In the data rows, the value 128 means zero.
Here are some points, each followed by its number:
[103 123 115  80 165 115 141 176 100 106 149 172] 0
[169 100 104 158 118 117  90 109 119 133 203 101] 1
[116 124 116 111 161 103 148 145 101  91 208 124] 2
[136 116 119 114 102 153  95 110 172 170  79 135] 3
[153 105 112 115 104 142  90 124 163 164  88 142] 4
[121 113 102  85 140 128  95 199 120 127 117 178] 5
[116 120 116 108 163 105 142 149 100  92 210 120] 6
[126 111 108  99 166 109 118 152 105 101 217 105] 7
[185 107 103 143 105 130  83 109 123 165 139 108] 8
[121 111 110 139  98 143 103 115 122 201 116 168] 9
[118 170 127  96 101 159  99 111 136 131  98 186] 10
[116 118 136 240  89 131 143  96 111 153 120 169] 11
[100 167 219 138 121 129 237 102 110 115  82  51] 12
[167 103 107 113 106 136  88 127 154 162  99 134] 13
[117 116 107  95 138 127 111 228 111 123 114 144] 14
[121 129 117 107 100 160 110 125 131 161  86 190] 15
[114 134 129 118  98 170 114 110 155 163  69 153] 16
[107 153 178 255 103 135 172  86 110 121  83  82] 17
[105 113 107  83 164 124 111 191 120 116 116 174] 18
[114 113 104  86 145 127 101 195 119 124 119 183] 19
[115 126 122 117 122 144 112 107 215 135  95  79] 20
[178  97  98 126 111 128  81 120 120 164 161 116] 21
[115 113 105  92 141 128 105 208 114 124 114 173] 22
[108 110 105  74 169 124 100 168 128 119 129 180] 23
[100 171 220 143 123 128 232 101 110 115  82  48] 24
[114 127 126 119 110 156 108 106 201 144  82 105] 25
[134 102 104 108 163 105 115 160 109 104 209 105] 26
[118 116 112  80 193 108 111 139 135  96 167 117] 27
[193 102 102 123 119 126  84 124 120 146 151  94] 28
[159 118 110 102 100 150  89 119 141 163  97 155] 29
[189 103 100 124 122 122  87 127 116 137 170  95] 30
[ 99 217 185 118 128 123 207 104 123 103  80  72] 31
[122 121 109 102 114 142  99 158 121 149  99 205] 32
[196 109 104 136 117 126  94 113 119 135 155  89] 33
[110 117 109  93 145 126 116 226 112 120 111 147] 34
[182 103 102 163 111 125  86 107 118 139 175 102] 35
[108 131 149 184  89 170 125  93 137 159  72 145] 36
[110 116 105  97 138 121 126 187 104 119 145 188] 37
[178 107 115 196  99 133  86  89 133 144 135 114] 38
[122 116 111 106 170 105 129 147 104  95 212 110] 39
[104 138 149 170  93 166 137  93 138 157  67 155] 40
[108 150 114  75 139 127 120 147 108 109 148 204] 41
[129 124 118 118  98 158 104 112 143 193  74 146] 42
[118 142 111 110 104 142 117 136 116 140 115 211] 43
[116 131 124 112 101 164 113 121 137 166  73 178] 44
[122 139 122 110  97 162 101 119 132 157  87 186] 45
[127 111 114 116 165 101 136 154  99  96 207 111] 46
[107 209 155  91 147 113 168 114 143  83  91 117] 47
[121 128 150 224 125  97 201 118  96  81 170 120] 48
[105 110 108  77 171 121 113 177 119 120 125 177] 49
[101 192 169 144  98 175 136  89 131 130  67 110] 50
[181 107 108 146 101 135  81 105 122 169 136 114] 51
[127 132 120 108 116 146  93 104 201 128  97 119] 52
[109 120 126 134 124 113 162 123  99 112 188 184] 53
[107 113 105  75 169 126 101 159 129 118 128 186] 54
[133 103 135 252  93 128 107  82 119 149 152 143] 55
[187 104 106 153 114 121  88 110 121 136 169  97] 56
[119 122 112 101 115 144 107 146 120 147 100 211] 57
[134 110  99  82 132 130  91 188 127 125 121 177] 58
[100 176 201 148 122 127 255 101 106 110  85  50] 59
[114 134 128 122  97 170 110 111 151 164  70 156] 60
[115 120 104  88 137 132 102 168 115 127 124 208] 61
[190 102 104 140 115 126  87 114 121 139 164  93] 62
[126 104 106 136 102 135  96 118 116 198 141 168] 63
[147  92 112 179 135 102 118 110 120 112 210 114] 64
[189 102 104 120 113 133  92 130 134 148 112 112] 65
[162  95 107 191 119 111  86 111 120 129 197 113] 66
[117 122 122 104 137 131 106 111 213 121 107  96] 67
[124 109 107 131 104 142  95 110 120 220 123 143] 68
[113 129 127 115 109 157 114 106 198 145  79 110] 69
[108 111 104  80 156 128 105 180 121 124 121 189] 70
[115 129 128 122 103 163 113 106 189 149  75 117] 71
[106 114 109  83 158 125 115 197 114 119 116 175] 72
[157  98 127 255 102 111 146 125 101 114 145 117] 73
[110 126 129 122 156  98 166 138 100  90 196 140] 74
[191 107 103 126 112 130  87 116 116 150 151 104] 75
[101 155 232 161 120 131 211 100 109 117  84  49] 76
[151 101 100 119 107 130  82 120 114 195 154 143] 77
[180  97 103 111 114 125  86 144 136 150 121 126] 78
[116 112 107  88 138 129 100 199 116 127 116 181] 79
[127 110 107  90 180 105 115 152 116 100 198 104] 80
[117 128 107  88 133 125 106 165 106 118 152 201] 81
[ 99 173 216 157 121 127 237 100 107 113  86  47] 82
[113 120 118 134 134 108 143 136  99 106 201 169] 83
[101 216 177 106 137 119 203 107 130  96  79  81] 84
[115 110 108  93 152 118 109 136 106 118 218 144] 85
[123 112 112 110 114 146  85 106 185 158 104 148] 86
[107 126 126 142 146 102 167 131  96  95 201 149] 87
[101 166 227 145 120 130 218 100 110 117  84  48] 88
[193 110 105 129 112 130  87 116 115 151 144 101] 89
[123 131 152 255 110 107 196 107  99 102 125  97] 90
[110 115 108  89 136 127 125 186 107 124 131 195] 91
[120 106 110 132 120 119 123 134  99 131 203 172] 92
[195 108 103 129 119 127  88 118 115 136 158  92] 93
[106 135 123  91 172 103 151 142 103  92 194 129] 94
[ 95 202 181 118 143 114 202  91 118  88 110 107] 95
[ 98 200 181 123 125 126 255 110 107 107  81  66] 96
[121 105 105  73 149 129  85 115 175 123 156 155] 97
[155 101 118 164 100 136  78  88 159 156 125 139] 98
[119 125 120 102 137 132 107 110 213 120 107  95] 99
[116 127 128 116 104 165 101 107 179 157  75 134] 100
[116 116 126 206  97 125 137 109 101 145 148 190] 101
[105 153 135 137 133 103 192 121  93  94 174 166] 102
[120  99 153 254 108 114 141  78 141 130 127 148] 103
[100 173 219 140 122 127 232 104 110 113  83  49] 104
[ 99 192 206 130 126 126 230 100 116 106  81  56] 105
[192 102 103 124 118 127  85 122 117 142 153 101] 106
[100 146 216 205 116 128 228  95 113 114  81  61] 107
[124 127 186 246 119 107 171  78 144  94 107  99] 108
[167  94  97 114 113 125  79 135 117 176 156 129] 109
[140 101 131 255 107 113 126  89 110 133 153 115] 110
[100 187 175 182 119 112 233 102  98  94 108 113] 111
[101 166 217 167 124 123 227  93 117 106  84  57] 112
[180 102 100 127 110 126  82 116 120 167 155 112] 113
[116 105 106  93 160 117 101 133 115 118 220 129] 114
[115 117 110  92 127 133 108 182 112 135 115 200] 115
[119 111 113 140 101 145 101 112 124 222 108 137] 116
[118 106 107 115 132 118 116 135 103 129 207 169] 117
[ 97 188 186 137 123 126 255 108 106 107  85  61] 118
[114 111 105  87 176 113 109 136 120 107 205 126] 119
[142 104 124 246 106 122 102  78 121 129 174 138] 120
[175  95  97 107 116 126  79 150 123 158 139 131] 121
[134 117 118 119  98 159 103 116 137 195  75 145] 122
[106 112 104  68 168 125  95 149 138 123 138 183] 123
[121 111 108  95 173 110 109 141 114 105 216 104] 124
[105 112 108  85 167 123 113 202 115 116 119 159] 125
[131  97 105 129 108 135  93 124 120 213 126 149] 126
[159  90  97 122 109 129  83 133 119 186 150 135] 127
[154 107 112 114 102 144  90 124 164 165  88 135] 128
[126 143 114  83 132 117 128 195 114 104 115 175] 129
[ 99 185 206 132 121 127 243 103 111 112  84  53] 130
[108 140 133 135 104 209 112  99 138 142  75 113] 131
[128 131 119 119  98 174  96 104 152 157  79 156] 132
[115 127 128 120 106 159 115 109 195 146  75 111] 133
[116 131 146 255 115 130 152  98 108 120  99  58] 134
[133 128 106  82 113 143  86 134 131 138 127 201] 135
[114 122 123  82 158 123 103 112 198 108 122 121] 136
[133 119 101  74 127 132  80 128 149 130 144 190] 137
[112 114 107  95 140 121 113 136 105 126 195 182] 138
[109 115 111  94 133 132 114 186 109 133 116 198] 139
[141 124  99  80 119 139  81 127 137 136 135 194] 140
[ 99 222 177 130 125 124 228 105 105 109  85  65] 141
[101 156 215 151 122 126 254 101 109 113  87  48] 142
[101 231 169 125 107 149 164  98 117 126  75  87] 143
[158  99 119 214 104 120  93  90 125 135 183 118] 144
[110 131 148 255  92 139 154  93 113 138  95 129] 145
[133 126 107  81 110 152  87 117 162 135 119 177] 146
[107 122 111  80 172 115 109 131 118 107 195 151] 147
[ 99 236 160 116 120 130 201 111 111 113  83  84] 148
[111 116 107  94 163 114 115 139 106 112 220 128] 149
[127 113 117 132 149 102 152 149  95  93 209 125] 150
[155 119 105  94 103 152  85 119 139 166 101 161] 151
[182  98 102 153 116 120  87 112 120 141 178 100] 152
[124 118 138 255  92 140 114  73 132 148 115 140] 153
[ 99 165 219 144 122 128 241 101 109 113  86  50] 154
[ 93 191 167  88 157 113 179  97 127  89 115 134] 155
New points follow, each followed by the number of its nearest point above by angle.
[166 104 108 112 103 140  88 134 136 172  96 143] 13
[128 134 120 101 111 152  95 106 197 135  92 120] 52
[114 156 113  89 118 133 123 148 120 122 111 210] 43
[115 109 104  73 162 120  93 121 143 118 185 160] 147
[110 115 109  97 131 131 116 188 108 131 118 197] 139
[123 143 116 113 102 141 118 130 116 136 114 211] 43
[113 134 128 129 103 201 109 100 140 153  73 128] 131
[116 113 129 187  95 133 109 102 114 154 147 192] 101
[119 122 117  99 106 157 102 140 133 161  85 190] 15
[106 109 107  65 168 122  99 142 137 125 147 181] 123
[122 120 119 115 126 137 109 113 215 131  99  81] 20
[102 149 221 211 112 133 198  90 116 117  78  64] 107
[118 117 112 126 105 145 105 114 123 222  99 143] 116
[108 125 166 255 104 132 164  90 117 129  89  91] 17
[117 119 104  62 152 128  86 138 145 120 143 189] 123
[135 106 144 255 113 110 142  84 121 111 147 102] 110
[104 130 112  62 157 132 102 127 151 119 123 193] 123
[108 112 105  79 159 127 102 173 122 124 122 192] 70
[115 126 123 119 125 141 113 108 216 133  96  75] 20
[121 117 113 101 175 103 130 148 106  95 206 107] 39
[117 124 121 119 123 143 112 110 215 132  95  79] 20
[173  99 102 152 121 116  90 117 114 133 199 102] 1
[107 137 136 155 129 104 177 127  94  93 182 167] 102
[120 117 117 136 102 150 103 109 125 223  93 132] 116
[103 231 153 111 117 128 195 121 110 110  83 111] 148
[140 103 101  88 172 106 100 150 134  99 183 117] 80
[106 201 164  89 140 118 163 104 160  91  84 110] 47
[194 112 111 174 106 132  90 104 128 137 125  93] 38
[136 109 125 171 133  95 161 147  94  94 195 128] 150
[117 132 140 220 122  96 188 122  94  90 174 137] 48
[137 122 109  92 109 153  77 112 163 145 110 171] 146
[157  94 100 114 141 110 103 164 108 115 197 112] 26
[196 109 108 141 111 133  87 116 120 145 130  97] 89
[118 116 111  76 149 128  89 116 187 114 137 147] 97
[159  98 104  93 140 114  89 135 174 117 137 123] 97
[102 146 209 223 117 123 238  96 106 113  86  55] 107
[104 119 105  84 164 117 134 180 104 109 151 172] 0
[109 115 105  91 154 120 111 135 109 116 207 160] 85
[102 142 197 219  98 145 165  88 138 128  67 100] 17
[108 146 164 255 104 131 171  87 109 119  95  86] 17
[134 111  98  72 139 128  75 155 134 127 145 186] 137
[118 144 121  78 140 115 140 201 115 101 105 164] 129
[115 125 124 120 122 142 110 109 215 134  95  80] 20
[ 96 138 125  82 195 111 180 161 109  97 114 125] 0
[109 209 144  72 142 117 148 122 135  86 106 143] 47
[107 112 107  82 157 128 110 172 121 124 115 196] 70
[119 116 117 135 101 146 107 111 125 224  98 134] 116
[111 146 158 251 113 105 213  98  96  96 138 124] 90
[117 118 120 143 143  99 167 144  93  99 199 146] 87
[102 148 221 202 110 135 197  91 121 117  76  68] 107
[110 130 122 124 117 228 115 108 123 139  90  78] 131
[106 118 112  88 157 122 131 221 109 116 110 143] 34
[115 116 109  98 164 113 116 140 105 106 218 124] 149
[160  97 117 232 109 106 137 133 101 114 157 131] 73
[118 134 160 255 109 107 201 104  98  99 128 116] 90
[190 104 106 112 118 125  97 136 141 132 115 110] 65
[108 109 103  68 171 123  97 137 145 121 149 174] 123
[191 103 108 119 119 126  90 132 142 132 119 104] 65
[116 138 159 255 105 118 184 101 103 108 111  90] 90
[110 125 120 150 139 104 163 129  95  98 201 157] 87
[120 103 106 117 112 130  90 127 115 179 160 185] 63
[127 118 125 229 112 103 181 124  94 101 171 149] 48
[108 147 122  82 142 112 142 138 104 103 174 185] 41
[129 140 117 133  98 132 108 117 110 132 151 202] 43
[141 112 101  85 125 129  95 189 124 126 118 174] 58
[119 123 122 120 121 144 109 109 214 135  93  81] 20
[104 144 185 216  97 152 148  85 144 130  64 112] 17
[120 112 108  74 187 110 104 136 141 101 177 117] 27
[108 114 108  84 153 129 107 181 118 123 114 193] 70
[191 116 115 175 106 131  92 100 137 130 118  99] 38
[115 144 181 182 125 111 172  81 172  89  97  99] 108
[108 123 172 255 113 117 213  99 108 112 101  79] 90
[112 138 157 255 110 128 164  96 107 117 101  64] 134
[115 140 151 255 106 109 199 100  97 103 134 126] 90
[130 111 112  84 148 121 102 121 200 114 126 114] 136
[135  97 150 228 116 108 140  93 165 108 110 133] 103
[174  99 105 177 104 125  78 101 127 157 162 113] 35
[188 102 106 126 115 130  97 128 150 132 111 104] 65
[130 100 104  74 142 127  82 114 173 132 159 152] 97
[100 148 212 200 118 125 243  98 109 113  84  57] 107
[104 153 209 210 125 113 222  90 123  97  91  63] 107
[120 104 103  91 163 117  95 132 121 117 217 126] 114
[121 109 113 137 104 145  95 111 123 224 110 136] 116
[171  93  99  99 136 118  83 141 157 122 143 121] 78
[ 98 234 178 130 114 140 175 100 112 118  81  73] 143
[103 161 129  85 122 157 112  92 163 125  93 176] 10
[126 107 111 125 104 137 100 113 119 220 125 143] 68
[103 123 115  60 159 132 106 122 157 120 123 186] 123
[117 105 106 102 141 121 102 136 109 125 216 154] 85
[189 107 105 109 118 127  93 138 145 133 113 107] 65
[166 105 104 121 102 142  88 132 134 176  96 139] 13
[122 115 119  92 148 125 102 110 204 114 120 115] 136
[111 118 116 108 142 112 140 142 102 104 202 165] 83
[161  96  99 115 140 109 102 160 109 115 192 115] 26
[108 134 127 136 120 109 161 130  95 112 185 182] 53
[112 115 109  94 142 128 108 214 112 125 111 167] 22
[123 119 104  97 116 139 102 164 121 145 109 203] 32
[182  99  99 104 118 126  83 147 116 150 150 120] 121
[100 145 214 206 117 127 235  98 110 113  84  57] 107
[126 109 125 250  91 139 114  95 125 183  96 137] 153
[107 215 147 106 120 123 198 136 110 101  81 133] 148
[120 125 119 107 103 155 106 130 129 161  88 195] 15
[150 100 100 123 107 128  87 118 117 201 151 137] 77
[109 114 105  84 153 127 105 183 121 122 117 190] 70
[115 133 150 255  93 152 127  93 136 143  65 118] 145
[109 107 102  72 171 124  97 149 140 118 143 176] 123
[135  98  99  85 121 131  78 116 158 169 148 160] 137
[117 123 135 205 123 100 199 127  91  91 179 140] 48
[ 92 174 158  82 173 112 185 103 123  85 128 131] 155
[120 112 107  77 189 112 107 133 131 102 183 120] 27
[113 135 185 253 120 112 191  81 140  88 104  90] 108
[113 123 152 255  92 143 124  74 131 142 106 134] 153
[107 198 157 129  95 165 138  94 134 140  64 122] 50
[117 107 111 112 127 120 113 139 104 130 198 179] 117
[111 196 128  71 153 108 137 130 141  85 121 147] 47
[114 108 105  94 150 120  99 134 112 123 214 152] 85
[ 96 210 182 118 130 127 180  83 126  92 105 111] 95
[188 120 114 170 102 138  90 102 140 136 104 104] 38
[172  97  97 102 116 124  84 156 122 157 136 136] 121
[175  92  98 101 134 115  90 156 131 124 156 121] 121
[119 127 123 115 100 160 107 126 137 165  76 180] 44
[117 149 115  99 111 135 126 151 117 128 103 210] 43
[ 89 170 156  88 168 112 176  99 129  88 131 144] 155
[161  96 106 202 106 119  95  99 122 140 183 124] 144
[118 109 109 105 129 116 113 138 106 134 202 172] 117
[135 102 114 151 140 100 141 148  99 102 210 123] 150
[171 105 106 104 111 136  88 146 144 147  96 142] 13
[180  97 105 115 111 127  90 141 132 154 116 130] 78
[106 200 138  68 154 110 155 135 132  86 107 142] 47
[128 119 130 197 126  94 165 133  90  98 188 141] 48
[189 101 102 124 125 120  85 129 120 132 168  95] 30
[139  98 107  75 169 110  93 140 162 105 163 118] 27
[113 112 108 101 145 116 113 136 103 123 217 152] 85
[107 137 131 118 108 214 110 103 135 144  81 109] 131
[120 117 106  95 122 133 106 176 114 137 116 202] 115
[123 112 108  93 183 107 111 147 114 100 199 106] 80
[120 127 144 255 110 134 139  99 115 126  92  66] 134
[116 126 150 225 120  96 199 118  94  95 163 137] 48
[109 139 128 120 109 218 113 102 132 141  83 101] 131
[188 106 106 156 113 122  87 107 123 134 166  95] 56
[178  89 109 188 104 121 102 135 115 142 132 127] 38
[122 124 119 101 104 156 103 138 133 161  84 189] 15
[113 113 109 115 139 114 121 141 100 120 210 163] 117
[162  90 115 214 116 105 130 141 102 112 168 125] 73
[109 149 163 255 110 110 212 100  98  97 122 114] 90
[125 108 107  83 186 107 104 140 138  99 178 114] 27
[101 122 118  80 198 115 145 171 108 103 128 129] 0
[100 242 161 119 118 131 188 109 113 115  84  77] 148
[106 209 148  68 152 116 172 124 130  86  95 127] 47
[110 200 129  73 138 114 164 149 116  92 109 159] 47
[180  94 102 131 113 120  93 151 117 146 140 127] 121
[104 137 140 158 135 101 184 119  95  94 182 161] 102
[120 120 174 255 124 105 172  80 134  91 127  98] 108
[107 118 111  91 149 126 126 224 111 117 109 146] 34
[110 108 101  69 173 121  97 146 140 119 148 172] 123
[179  94 101 108 124 121  84 145 144 133 137 121] 78
[128 107 114  80 172 109  95 133 170 101 155 122] 27
[135 119 140 255 106 117 153 106 110 114 113  84] 134
[105 135 184 241  96 148 159  84 136 134  67 107] 17
[ 95 138 129  76 199 113 176 144 111  96 128 121] 94
[132 132 110  82 116 140  85 133 131 136 123 205] 135
[182 102 101  98 117 131  91 150 133 146 111 126] 78
[126 102 103  74 146 120  81 125 151 128 187 155] 97
[143 111 113 110 118 135  93 117 199 137 100 114] 52
[118 119 132 165 130 105 178 131  87  94 186 161] 87
[106 136 113  77 159 115 138 162 101 100 164 175] 0
[116 127 124 111 126 141 110 109 215 130  96  82] 20
[103 124 113  79 170 115 137 172 105 105 147 170] 0
[114 120 107  93 136 131 105 168 111 127 122 209] 61
[104 116 110  80 189 118 128 188 113 108 124 136] 125
[115 116 126 145 141 101 155 134  97  99 207 146] 87
[186 101 104 117 112 132  89 135 135 149 111 118] 65
[116 120 109 100 178 106 129 148 106  97 205 110] 39
[192 103 106 122 117 127  91 134 136 136 118 104] 65
[104 120 109  81 166 115 139 176 104 107 152 170] 0
[119 115 117 103 116 149  93 102 194 152 103 134] 86
[182 121 117 200  97 139  97  90 138 134 110 105] 38
[119 124 125 118 101 169 101 101 172 162  79 139] 100
[108 133 154 216 109 110 197 108  93 102 155 158] 48
[116 126 124 118 125 140 111 109 216 131  96  76] 20
[106 113 106  86 167 122 120 205 114 113 120 155] 125
[113 126 124 121 118 147 115 108 211 137  88  90] 20
[105 127 116  88 152 120 143 219 108 111 105 148] 34
[114 166 120  70 130 123 134 158 113 112 113 199] 41
[135 104 123 244  96 128 103  80 126 148 156 147] 55
[143 100 101  97 157 109 104 163 114 105 206 105] 26
[120 105 102  80 149 122  83 117 160 126 179 158] 97
[115 120 148 252  94 135 122  75 129 147 115 154] 153
[126 103 101  75 152 123  77 123 159 123 175 154] 97
[120 122 121 118 122 142 109 109 215 134  97  81] 20
[118 121 162 255 111 117 179  94 111 109 114  86] 90
[123 109 109  71 162 118  86 121 155 110 181 147] 97
[107 141 151 208 113 106 199 106  97 100 152 161] 48
[115 111 112  74 155 126  88 113 179 116 148 153] 97
[140 115 115 114  99 152 101 117 160 174  79 144] 3
[126  99  99 107 127 122  95 135 111 151 196 169] 117
[115 126 122 115 125 142 111 107 214 131  96  88] 20
[109 122 112  88 150 123 127 224 111 115 107 145] 34
[122 172 115  59 151 114 113 140 132  93 132 176] 41
[122 118 118 136 154  96 164 152  98  88 199 124] 150
[ 99 151 215 216 108 135 193  91 121 119  74  75] 107
[118 126 142 255 111 135 139  99 115 128  93  66] 134
[179 104 106 171 111 119  87 105 123 136 175 108] 35
[130 115 143 255 106 111 175 108  99 106 137 109] 90
[126 118 163 255 118 108 164  84 129  92 130 102] 108
[129 105 107  99 178 106 119 156 111  96 198 104] 80
[162  91 104 132 134 107 111 161 107 113 187 119] 26
[173  91 100 126 128 111  96 163 113 126 170 115] 30
[118 128 148 213 123  97 203 115  93  88 175 128] 48
[120 105 108  71 157 122  87 120 156 116 178 157] 97
[100 195 185 182 118 116 234  97 102  99  99  84] 111
[121 128 151 255 108 117 178 101 104 109 113  87] 90
[107 129 135 183 101 120 158 108 106 124 154 195] 101
[107 114 109  84 172 120 117 206 111 114 121 147] 125
[147 119 109  89 109 146  81 110 173 141 114 153] 146
[102 134 113  72 178 115 131 158 109 100 153 163] 0
[190 102 102 115 119 131  90 138 138 135 115 110] 65
[165  94 106 163 125 113  87 114 122 124 201 110] 1
[113 114 112  76 132 144  91 112 170 136 122 184] 146
[117 112 113  73 182 110 107 132 155  99 166 124] 27
[136 103 114 136 141 104 142 152  97 101 213 119] 150
[106 120 112  91 152 122 133 217 105 114 114 154] 34
[120 144 119 112 103 133 116 130 111 132 140 210] 43
[170 100 105 110 108 134  82 133 143 163 109 138] 13
[144 110 115 109 120 133  88 115 197 138 102 118] 52
[133 105 104  93 115 138  82 114 179 162 121 148] 86
[139 101 105  80 170 108 100 144 164 100 155 117] 27
[176  95 103 140 126 107 105 156 113 121 162 122] 30
[117 124 125 115 124 142 112 108 215 132  96  81] 20
[108 226 145  86 134 123 156 120 126  95  90 132] 47
[113 137 147 208 107 110 191 104  97 102 153 168] 48
[131 109 101  84 132 127  90 180 122 130 130 187] 58
[137  88 140 243 114 107 127  86 150 121 139 138] 103
[120 122 121 118 124 140 111 109 216 132  98  77] 20
[192 103 103 114 119 126  92 140 132 138 122 104] 65
[119 111 112  77 177 111  95 124 160 103 169 130] 27
[115 116 113  74 171 118 101 118 171 101 153 140] 97
[111 132 123 121 104 209 115 109 134 153  76 117] 131
[ 98 231 164 116 121 129 213 113 108 112  81  81] 148
[163  95 107 176 124 111  88 107 127 123 199 110] 66
[147 102 124 222 118 100 160 127  97 102 179 129] 73
[113 119 102  70 162 125  92 146 133 115 149 187] 123
[108 110 104  75 170 123 104 171 130 117 126 177] 23
[102 133 166 160  97 157 151  93 142 150  65 152] 40
[133 104 110  88 159 115 100 126 189 106 136 117] 136
[130 131 105  79 119 135  92 144 125 127 137 204] 135
[101 142 213 207 117 128 237  94 111 114  81  59] 107
[122 111 109  83 187 109 105 135 134  99 186 113] 27
[101 235 163 124 110 145 167  99 118 126  73  88] 143
[106 139 153 212 105 110 195 108  98 104 148 162] 48
[122 104 103 109 108 135  94 130 118 196 143 171] 63
[125  96 152 255 102 115 132  82 141 132 132 136] 103
[121 111 111  90 127 137  93 108 195 136 124 141] 86
[116 153 115  79 126 129 117 156 114 114 122 207] 41
[107 120 110  88 151 123 130 218 112 114 110 153] 34
[107 133 147 142  94 169 131  98 142 163  69 154] 40
[151  95 100 121 109 133  80 121 117 201 148 135] 77
[107 106 105  69 164 127  97 148 137 126 139 188] 123
[135 122 116  93 110 156  86 104 182 148  97 142] 86
[110 124 118  81 194 107 118 136 123  97 174 121] 27
[172 104 105 146 101 133  75 111 120 180 139 125] 51
[105 156 134  77 126 154 107  98 164 124  91 177] 10
[109 171 126  85 134 116 178 186 109  97  94 161] 129
[104 137 152 193 109 117 180 108  95 104 156 176] 48
[108 176 165 105 135 121 153  96 183  94  87 103] 47
[141 101 102 129 106 132  83 112 118 206 149 141] 77
[134 138 118  76 123 140  87 107 191 117 115 137] 52
[104 121 112  62 170 126 105 136 145 113 133 181] 123
[105 149 206 235 120 116 219  90 118 102  91  63] 107
[186  99 102 133 125 117  88 126 120 130 177  91] 30
[102 151 131  74 123 161 113  98 169 130  89 167] 10
[108 150 184 255 100 139 155  76 131 115  83 105] 17
[168 102 103 125 103 138  85 137 127 180 102 133] 13
[126 104 106  76 156 119  87 121 180 117 156 135] 97
[154  91 117 207 113 113  93  93 134 133 176 134] 144
[133 154 110  72 128 124  94 144 121 110 141 196] 41
[118 118 131 237  90 132 148  95 107 150 123 173] 11
[117 112 110  74 173 118  92 119 172 107 158 133] 97
[106 137 138 171 110 116 168 103  95 119 168 188] 53
[115 146 118  97 111 140 117 143 118 130 108 214] 43
[157  95 102 118 142 106 101 162 110 114 194 115] 26
[105 151 133 115 104 201 110  96 142 144  80 128] 131
[184 105 109 112 115 130  96 133 153 134 103 114] 65
[108 128 118 108 129 117 145 138 100 115 173 199] 53
[121 132 114  97 107 147 106 138 123 148 104 208] 57
[104 137 193 221  96 148 165  85 138 132  67 101] 17
[192 105 106 113 117 128  91 136 136 135 117 107] 65
[105 149 111  67 165 117 117 144 121 104 142 187] 41
[189 102 104 111 118 128  93 139 145 134 114 104] 65
[114 117 117  90 154 118  95 102 155 107 182 162] 97
[186 100 104 110 115 127  86 149 129 146 123 114] 78
[111 115 111  69 177 114 103 127 154 105 170 139] 27
[112 111 107 108 139 119 109 133 105 128 209 168] 117
[110 114 108  91 146 127 107 214 114 124 111 164] 22
[178  97 100 107 114 126  79 145 125 158 139 124] 121
[152  87 108 161 141 104 111 117 128 109 203 117] 64
[153  92 101  97 154 107  96 153 127 112 193 112] 26
[101 144 212 228 113 127 220  94 110 116  84  63] 107
[103 135 154 178  93 162 139  92 137 157  69 154] 40
[ 99 151 131  74 125 154 110 102 169 131  93 173] 10
[169  94 101 147 128 113  98 124 117 124 205  95] 1
[139 104 108 118 152 105 112 161 103 103 212 108] 26
[141 102 114 141 150  98 144 152 103  91 201 115] 150
[106 130 182 255 105 132 174  87 120 125  82  84] 17
[116 115 121 133  98 153 107 109 127 211  97 149] 116
[120 119 118  79 149 126  94 112 198 113 131 126] 136
[118 112 109  78 186 110  98 132 145 103 176 122] 27
[145  99 106 124 144 105 116 157 105 107 208 116] 26
[119 114 122 204  88 140 115 102 121 173 118 173] 11
[171  97 100 117 112 126  79 134 113 164 163 130] 109
[117 129 154 255  95 149 130  95 126 140  68 104] 145
[103 128 112  76 171 115 135 170 103 104 154 167] 0
[176  98 104 103 117 130  79 138 154 146 114 123] 78
[123 108 111 129 104 140  96 114 122 218 119 148] 68
[198 111 106 135 112 133  88 118 120 147 128  90] 89
[110 105 109  66 159 126  89 134 153 126 146 179] 123
[166  98 104 149 131 112  91 118 120 119 210  95] 1
[100 218 156 112 124 120 211 121 104 101  93 122] 148
[112 148 168 255 112 112 217  96  95  98 116  97] 90
[125 116 119 106 105 153  97 109 182 166  89 136] 3
[109 122 112  81 176 114 115 132 111 105 197 143] 147
[116 109 104  99 146 119 111 139 107 120 221 142] 85
[190 103 104 116 115 130  86 137 131 146 118 111] 65
[130  96  95  91 127 129  78 128 122 170 180 166] 77
[184 101  99  98 119 127  91 152 128 145 126 118] 78
[119 117 107 101 121 137 104 177 113 137 114 202] 115
[119 121 119  85 151 125 108 114 203 112 114 115] 136
[128 125 118 107 100 164  93 108 160 164  86 157] 132
[110 113 104  81 156 127 100 183 122 122 121 186] 70
[111 115 106  82 153 125 103 182 122 120 120 189] 70
[180 100 111 122 117 128  96 130 162 127 104 115] 65
[134 116 120 115 101 156  95 117 167 168  76 142] 3
[142 100 104 107 155 105 118 165 108 103 205 107] 26
[121 127 147 255 102 108 189 107  99 106 141 122] 90
[116 116 113  73 179 111 103 128 163 102 151 135] 27
[106 143 119  78 150 118 156 202 109 102 105 161] 129
[ 99 221 178 125 125 124 229 110 108 109  82  63] 141
[144 126 109  84 112 146  76 107 172 132 126 157] 146
[118 125 118 109 106 148 107 138 127 152  95 205] 57
[ 99 134 126  78 161 117 184 196 105 100 106 149] 0
[102 143 208 237 113 128 219  91 112 113  83  63] 107
[100 147 218 208 110 136 191  91 123 119  72  73] 107
[117 116 111  80 192 110 112 135 124  99 185 113] 27
[117 107 104 104 133 121 107 138 107 134 205 170] 117
